(in the rows, 128 means zero)
The rows of M fall into a few groups, and each row is roughly a mix of its group's hidden directions.
M, 148 rows:
[[158 154 126 113 142 162 129 112  70 127 149]
 [109 129 107 111 173 146 105 129 100  83 109]
 [174 154 156 129 110 148 123 118  91 138 163]
 [103 138 134 127 151 124 144 146  80  83  97]
 [152 146 132 107 116 193 143 140 126 161 132]
 [111  91 102  80 133  98 124 116 130 123  91]
 [131 136 122 109 131 141 134 147  68  94  90]
 [143 171 133 110 127 153 146 109 109 155 176]
 [ 82 124 102 128 167 129 142 119 127 115  80]
 [109 107 125 140 127  89 125 104 184 156 143]
 [186 146 139 136 122 149 130 149  86 149 140]
 [146 126 156 179 116 101 144 139 155 161 150]
 [110 167 111 128 161 132 141 121  79 112  96]
 [ 85 134 108 113 149 130 134 112  93  94  89]
 [164 106 133  96  80  96 100 128 116 130 130]
 [107  90 110  92 155 109 130 126 154  95 101]
 [116 107 124 172 147 107 171 135 170 138 138]
 [125 137  98  84  93 132 105  93 152 152 136]
 [178 135 143 101  86 136 117 128 134 149 164]
 [136 116 135 111 124 106 106  97 164 137 186]
 [143 100 114  88 145 176 128 146 151 128 158]
 [119 109 123  99  64 104 116 117 154 127 111]
 [145 105 114  73  90 106 109 115 129 133 104]
 [162 109 147 150  98 120 122 149 152 160 170]
 [116 112 139  88  82 106 141 104 133 144 166]
 [161 122 143 136  86 124 115 134 159 169 162]
 [177 128 129 114 101 148 126 119  95 154 168]
 [178 145 130 102 131 171 134 135 114 164 145]
 [108 145 116 166 135  71 104 107 144 144 117]
 [ 73 148 124 111 130 142 114 111 139  77 123]
 [ 96 108 121 143 165 151 136 145 123  90  86]
 [146 129 139 154 173 153 125 131 152 144 178]
 [ 79 114 117 127 130 111 118 105 174 128  91]
 [170 115 150 118  80 110 120 155  95 124 125]
 [129 116 115  77 116 171  91 113 135 151 139]
 [ 90 136 129 148 138 130 152 141 104  81  88]
 [129 142 145 195 135  91 123 156 126 131 129]
 [147 133 139 123  72  94 109 115 146 161 147]
 [176 152 147 132 111 160 138 150 103 152 157]
 [ 97 117 103  99 137 105 135 104 128  97  79]
 [154 123 125 134 134 154 121 125 161 170 181]
 [144 106 119 132 153  91 118 140 173 127 174]
 [162 173 139 149 139 156 127 139  99 127 167]
 [117 151 140 162 175 136 164 150 109 110 107]
 [ 96  93 106  94 121  93 112 102 158 136 114]
 [ 83 110 111  96 123 111 133 113 140  94  88]
 [158 141 156 151 104 136 138 137 158 155 176]
 [ 72 125 106 141 153 107 121 103 152 107 105]
 [155 158 141 150  83 124 119 147 141 173 141]
 [ 95 136 115 153 138  66 145 105 130 114 110]
 [168 120 127  95 114 164 119 132 143 160 168]
 [175 140 132 125 141 162 123 123 106 158 172]
 [147 108 119  88 125 173 109 137 141 154 165]
 [ 89 114  96 112 163 116 122 119 129  93  90]
 [126 155 130 156 194 130 122 118 119 114 156]
 [167 138 143 144 162 151 144 175  99 133 122]
 [115 120 104  83 137  87 124 114 130 112  83]
 [ 77 137 117 121 149 119 133 128 102  91  86]
 [105 130 127 138  76  95 107 127 159 151  99]
 [105 143 113 164 181 152 122 116 163 131 137]
 [ 90 126 121 144 160 116 142 138 114  92  78]
 [102 122 119  93 106 103 142 121 106 100  78]
 [171 133 159 142 109 145 130 146 130 147 181]
 [172 153 161 132 129 152 139 162  88 131 141]
 [173 138 165 148  99 139 125 145 124 155 164]
 [146 165 121  98  85 142 123 101 132 157 158]
 [115  79 102  99 159 139 104 122 121  95 116]
 [106 113 138 165 144 105 165 161 120  97 100]
 [165 112 140  98  89 135 110 109 132 161 161]
 [150  97 119  86 133 169 121 147 147 143 162]
 [165 146 110 115 134 167 120 113 107 161 168]
 [ 89 142 116 147 170 114 135 124 105  95  92]
 [122 109 108 101 124  83  86  92 147 119 130]
 [101 127 114 109 137 132 148 147  88  98  78]
 [149 114 121 106  89 117 112 106 174 165 140]
 [ 86 119 123 114 122 188 139  96 144 130 124]
 [180 105 119 117 106 150 136 126 105 157 164]
 [164 144 130 135 152 163 137 159  82 105 131]
 [ 92 102 116 131 136  85 116 135 133  91  88]
 [172 122 126  94  90 153 115 152 127 140 159]
 [103 135 125 137 149 121 116 132 200 141 107]
 [138  92 120 114 103  89  79 107 142 147 131]
 [ 88 134 125 166 167 136 144 128 129  92  97]
 [173 134 134 107 104 139 117 110 127 164 174]
 [ 84 106 115 116 153 111 137 117 131  95  81]
 [160 117 139 132 103 122 115 151 165 172 163]
 [109 117 145 134 127  81 133 136 123  91  77]
 [131 154 137 123 123 143 149 119  73  87  97]
 [ 98 150 108 149 149 137 129 132 140 100  69]
 [133 139 132 160 169 143 140 161  92 109  94]
 [104 112 133  82  97  94 142 106 138 107  99]
 [ 95 145 131 143 109  78 133 125 146 132  81]
 [124 128 126 163 201 128 120 137 120 107 124]
 [167 144 157 168 117 105 126 141 120 154 165]
 [128 113 130 117  65 133 141 152 121 133  84]
 [161 120 114 123 111 144 112 110 145 175 174]
 [133 110 130 132 124 142 142 127 190 155 171]
 [158 110 109 107 133 111 109 117 165 156 175]
 [100 139 112 106 147 135 140 118  82  93  89]
 [ 91 125  93 122 170 117 122  94 156 105 116]
 [117 168 106 148 160 113 107 111  82 113 143]
 [127 102 164 136  74 100 133 160 134 136 113]
 [101 118 113 103 109  77 146  97 155 124 106]
 [164 131 143 134  92  87 105 119 135 165 151]
 [185 138 145  85 106 115 141 134 113 147 142]
 [111 109  84  96 158 135 114  83 139 143 132]
 [116 135 116 153 190 136 131 153 168 126 128]
 [157 162 125 149 169 164 145 147 107 136 153]
 [125 161 138 155 137 105 134 127  88  88  91]
 [123  88 134 129 160 145 136 163 107  81 112]
 [141 140 115  83  95 143 117  92 144 167 139]
 [182 163 141 141 118 151 118 146  96 142 150]
 [ 93 119 127 112 121 101 137 125 116  89  72]
 [173 104 119 111 175 124 100 129 101 144 139]
 [ 76  99 109 127 118  95 119 109 152 114 100]
 [ 80 154  93 123 154 117 121  83 126 126 118]
 [ 75 116 128 132 119 110 131 142 150 119  73]
 [ 97 140 107 128 168 132 146 139 105  84  94]
 [168  97 125 116 113 123 122 148 127 165 176]
 [172 154 141 102  90 119 119 121 123 149 169]
 [167 133 153 145 158 165 150 143  88 121 135]
 [160 135 128 160 157  82 102 115 128 154 151]
 [138 157 161 135  76 129 153 117 139 154 157]
 [ 79 144 115 137 132 136 161 132 104 114  80]
 [ 72 102 149 127 104 104 116 132 159 116 105]
 [ 89 106 132 151 185 106 139 129 125 100 124]
 [168 130 128 128 117  70  99 141 126 157 117]
 [168 154 139 148 115 134 105 113 126 175 163]
 [135 133 139 184 131  93 144 119 158 159 147]
 [121 139 102 105 144 115 132 114  82  95  84]
 [129 149 117 161 187 156 125 137 150 137 153]
 [182 130 160 128  84 126 126 123 132 146 158]
 [103 136 129 121 124 139 139 148  79  86  88]
 [138 148 142 143 110 160 115 118 158 160 180]
 [110 118 125 114 138 122 143 152  90  81  84]
 [137 106 143 130  92  96 115 130 186 150 138]
 [ 90 146 108 159 120 168 143 117 155 164 133]
 [ 83  96 109  92 112 110 125 106 157 137 108]
 [105 143 126 161 175 141 154 155 114  99 105]
 [142 137 117 156 145 180 134 137 125 178 148]
 [173 154 145 167 133 117 121 147 119 169 148]
 [189 132 143 112  87 133 109 142 123 142 148]
 [ 83  83 121 117  90 108 138 118 154 138 117]
 [107 116 112  75 101 112 121  90 146 130 103]
 [143 107 131 117  87 109 112 110 178 161 141]
 [135 146 180 153 101 103 170 142 122 131 124]
 [153 154 143 178 115  92 117 143 130 153 154]
 [144  94 142  72  91 101 133 121 131 130 143]]

Here is one row from each group, named. Which group is each of the other rows in?
[151 129 162 152 105 111 131 185 149 139 143]
(47)
[162 140 117  95 129 181 132 145  96 125 151]
(111)
[119 130 135 139 153 193 145 101 123 139 157]
(27)
[162  84 146 129  87 100 103 151 118 132 134]
(58)

[130 175 134 136 107  94 102  93  94 127 113]
(111)
[122  79 135 100 101  82 123 133 113 111 107]
(58)
[172 134 149 165 126 141 127 142 138 168 165]
(111)
[142 153 125  90 150 147 137  96 144 149 176]
(58)
[145  78 148 108 102 129 109  99 127 131 169]
(27)
[128 131 110  81 143  85 129  78 126 122 125]
(27)
[168 144 134 120 100  84 132 118  90 144 101]
(111)
[168 141 162 148 116 136 128 170 113 147 165]
(47)
[149 124 102 131 169 155 122 141 155 167 163]
(47)
[151 104 125 106  97 151 122 125 171 169 151]
(58)
[158 132 152 143 152 159 158 163  91 139 145]
(58)
[ 73 127 100 134 149 109 125 125 159 106  96]
(47)
[115 138 119 136 187 147 147 132  98  92 109]
(47)
[184 122 137 149 108 134 132 124 134 140 181]
(47)
